(in the rows, 128 means zero)
A single turn carries every row of the set below to another of its rows. Some are shown first; where does it send the rows asked next?
q_357: [133 134 124 123 126 112 156 140  87 106 140 150 129 103 112 118  81 118
 106 152 107 131 121  97 163 142 116]
q_721: [158 142 120 154 143 129  99 165 177 130 148 131 131 110 136 126 161 152
 129 123 132 158 128 100 110  90 101]
q_818: [103 147 121 118 135 174 129 103 136 150 112 158 130 136 148 151 146 165
 138 125 106  96 117 130 152 131 115]
q_10: [116 131 116 167 135 140 123 135 137 130 138 129 129  93 145 147  85 120
 143 125 139 193 129 129 163 111 146]
q_213: [134  90 114 156 121  99 142 123 149 122 107 117 144 132 155 118 130 109
  96 178  89 136 163 136 101 127 150]
q_709: [137 116 138  88  94  89 124 127 134 152 127 126 124 100 106 130 121 105
 150 123 119  74 141 102 134 158 108]
q_545: [151  92 109 161 121  95 146 109 136 119  99 116 142 137 142 127 129 101
  94 169 110 136 160 136  94 125 152]
q_594: [147 157 129 147 126 130 156 146 143 131 141 122 105 129 164 116 114 125
  90 170 106 123 141  93  95 156 118]
q_956: [104 126 105 135  92 126 137 119 149 157 106 114 137  80 100 123 145 151
  91 102 131  85 125 125 132 158 142]
q_984: [119 101 127 102 130 105 164 136 134 117 102 119 156 116 100 103 127 121
 188 134 162 113 140 149 114 137 109]
q_196: [142 105 106 120 120 127 155 127 160 122 108 132 125 126 142 141 112 115
 103 112  81  89 159 100 160 134 119]
q_834: [130 148 145 123 133 127  92  98 101 173 151 142 129 117 146 118 112 129
 121 179 107  99 131  95 121 141 116]
q_611: [ 83 108 109 116 114 139 128 139 136 129 128 158 122 100  85 121 158 133
  94  93 108  99 129 106 119 135 116]
q_547: [126 106 128 187  84 143 131 151 154 167  98 115 118 101 137 131 126 119
 133 103 123 181 126 134 123 115 145]
q_270: [172 117 114 123 102 149 111 131 146 138 153 121 160  72 149 148 153 158
 148 114 133 131 138 123 154  86 131]
q_49: [116 165 134 110  98 137 160 151 147 137 120 129 106 123 127 137 156 152
 151 129 142 104 109 128 100 169 106]
q_665: [196 106 133 149 125 138 110 153 140 139 127 121 136 111 163 116 139 132
 141 121 129 143 141  91 144  76 111]
q_283: [144 118 153 141 115 133 158 118 112 123 146 126 142  89 131  87  82 129
 124 150 140  94 142 100 158 151 133]
q_847: [127 117 164 150 128 168 112 110 142 137 118 161 107 155 135 100 145 120
 130 140 146 129 108 111 115 162 120]
q_277: [135 152 131 150 115 131 116 113 128 150  91 140 109 150 129 134 129 126
 109 151 136 154  85 131 130 175 133]
q_256: [ 83 144 121 120 147 135 126 103  91 147 124 150 163 129 127 120 134 149
 106 153 133 120 128 155  95  82 120]
q_56: [163 138 122 111  97 125 129 176 159 129 159 126 151  87 111 147 144 142
 141 116 123 159 128 125 131  89  98]
q_65: [100 147 134 134 122 123 177 156 121 125 121 104 127 128 148 111 154 152
 112 161 156 116 137 152  80 106 140]
q_343: [116 103  90 114 137 121 159 107 129 100  79 149 172 128 138 135 108 129
 147 125 121 126 135 160 146 115 125]
q_557: [107 146 116 140 134 129 173 139 117 130 120 101 133 117 134 106 153 150
 110 159 169 118 140 146  67 113 136]
q_808: [165 155 118 144 114 108  67 125 154 150 139 133 154  86 156 141 148 161
 135 123 145 140 113 120 115 100 121]
q_502: [194 141 137 125  89  93  98 156 129 152 127 129 147 103 144 129 116 126
 138 123 131 152 112 112 129  89  98]
q_677: [ 92 122 119 172 128 103 101 140 106 143 133 142 122  73 123 136 110 136
 124  95 126 144 133 103 141  72 139]
q_909: [117  90 146 123 120  81  98 115 121 155 130 130 154 122 112 106 134 100
 136 187 104 122 152 133  93 128 129]
q_191: [114 125 154 148 110 133 116 143 138 126 166 136 126  81 136 118  93 109
 172 120 172 175 130 126 125 123 135]
q_996: [110  92 144 155  87 140  90 138 117 166 119 150 117  93 124 130 139 109
 158 102 126 173 120 122 115 105 134]
q_340: [ 78 144 138 116 140 130 126 113  91 152 124 141 154 132 139 123 140 155
 117 161 129 110 126 158 113  77 130]
q_193: [128  86 149 131 126  89 106 101 117 154 125 135 153 135  97 107 130  93
 130 173 115 123 153 133  89 117 121]
q_362: [106 102  97 103 145 116 144 117 143 108  78 138 167 136 152 128 110 125
 145 123 120 118 137 158 157 113 128]
q_901: [109 104 127  88 126  91 151 149 144 115  98 116 145 121 119 103 126 113
 182 132 160 110 138 149 118 140 115]
q_922: [108 129 141 187  99 100 133 160 145 140 137 116 121  68 128 111 107 136
 127  91 154 135 143 111 112  95 139]

q_984 -> q_193
q_847 -> q_611
Now these:
q_49 -> q_709
q_191 -> q_996
q_909 -> q_340
q_808 -> q_270

A single turn carries every row of the set below to another of its rows. Some are shown first; where does it send the rows asked next?
q_296: [164 122 118 138 130  95  78 105  98 112 159 100 101 145 144 119 119 104
 133 109 177 138 142 166 132]
q_107: [117 139  80 114 124 168 141 133 116 129 153  95 149 142 146 105  94  97
 125 171 135 108 118 171 101]
q_59: [128 133 110  85 123 128 109 143 132 127 133 116 101  85 179 103 123 138
  97 143 145 100 100 141  93]
q_122: [109 107 109  93  98 115 106 135 146 118 151 113 132 123 178 108 117 130
 115 113 139  67 115 127  94]
q_918: [119 128 100 103 143 136 158 135 102 114 149 134 157 171 130 159 135 153
 140  79  95 136 137 159 114]
q_771: [ 95 113  98  94 115 116 118 154 140 143 135 112 118  95 157 117 111 151
  83 141 140 104  88 146  93]
q_910: [137 119  81 104 158 139 134 160 130 132 118 147 147 130 118 155 121 152
 124  94  75 130 135 153 107]
q_93: [140 120  85 101 146 127 156 135 123 127 132 104 153 140 136 155 134 141
 149  87  80 138 118 148 100]
q_848: [143 146  68 131 132 174 130 141  96 121 146 101 153 134 129 128  97  93
  87 160 128 122 141 165 125]
q_967: [143 157 135 153 137  88 110 144  89 111 135 102 106 109 123  98 165 147
 130 148 113 131 129 146 148]
q_681: [122  93 126 157  88 133 108 146 129 131 129 157 141 134 109 130 111 131
  90  98 157 101 168 163 128]
q_88: [141 143 101 113 154  94  87 107 105 103 167 128 127 158 159 122 120 111
 142 106 171 152 142 176 106]
q_472: [136 132 168 138 124  97 153 144 122 123 126 116 119 124 108 105 145 167
 143 143 121 110 130 172 161]
q_432: [140 138 168 139 129  99 147 141 118 105 135 105 103 150 127  82 148 142
 128 133 142 121 134 143 166]
q_35: [110 121 106  95 123 138  84 132 148 110 165 119 144 105 166 111 129 163
 103 134 118  72 115 134  98]
q_958: [139 112 102 152 121 123 111 137 108 133 135 143 139 135  84 126  95 130
  73 129 163 117 167 184 150]
q_471: [141 127  89 121 145 137 148 142 103 106 149 119 144 140 116 159 155 172
 107  75 103 149 123 148 110]
q_775: [155 139  99 113 147 115  66 106 106 113 168 112 121 135 147 126  94 104
  99 136 175 134 142 177 136]
q_561: [163 125  99 114 149 104  91 113 106 104 178  94 110 156 144 130 113  90
 136 127 171 109 140 172 111]
q_40: [108 111 112 102 136 119  92 129 134 130 135 115 114 111 176 132  93 163
  93 155 145  78 119 148  92]
q_26: [162  95 117 137 106 131 112 122 114 117 122 146 144 160  95 116 116 138
  80 101 167 104 171 157 131]
q_52: [124 118 100 118 129 187 158 135 107 123 153 106 163 156 133 115 117 106
 104 170 136 106 134 176 123]
q_990: [135 146 111 139 130 167 152 162 115 112 132  92 157 162 152 116 102 103
 109 177 126 123 116 155 125]
q_954: [137  97 114 151 117 145 119 132 109 139 117 154 165 166  95 133 103 154
  90 114 140 117 162 158 139]
q_436: [154 134 152 142 150  87 117 151  97 112 132 128 102 114 128 113 159 162
 129 136 124 128 133 177 166]
q_355: [149 142 126 154 138  81 141 137 109 106 115 105  98 118 108  81 135 151
 126 150 126 122 151 182 140]
q_616: [124 116 130  88 119 112  98 114 140 136 137 119 120 104 177 112 128 157
 115 117 151  91 115 115  93]
q_569: [138 113  89 114 151 161 134 123 112 119 123 118 131 126 139 161 130 147
 117  87  82 158 160 160 116]
q_460: [126 127 105  96 146 137 105 138 133 120 128 142 141 136 109 157 118 161
 124  88  74 157 141 156 125]
q_908: [144 140 148 134 142  95 135 152 149 102 155  94  88 124 104  87 141 153
 122 138 137 124 119 163 151]

q_569 -> q_355
q_681 -> q_88
Now these:
q_26 -> q_561
q_436 -> q_59
q_93 -> q_472
q_460 -> q_967
q_954 -> q_296
q_122 -> q_918
q_35 -> q_471
q_775 -> q_848

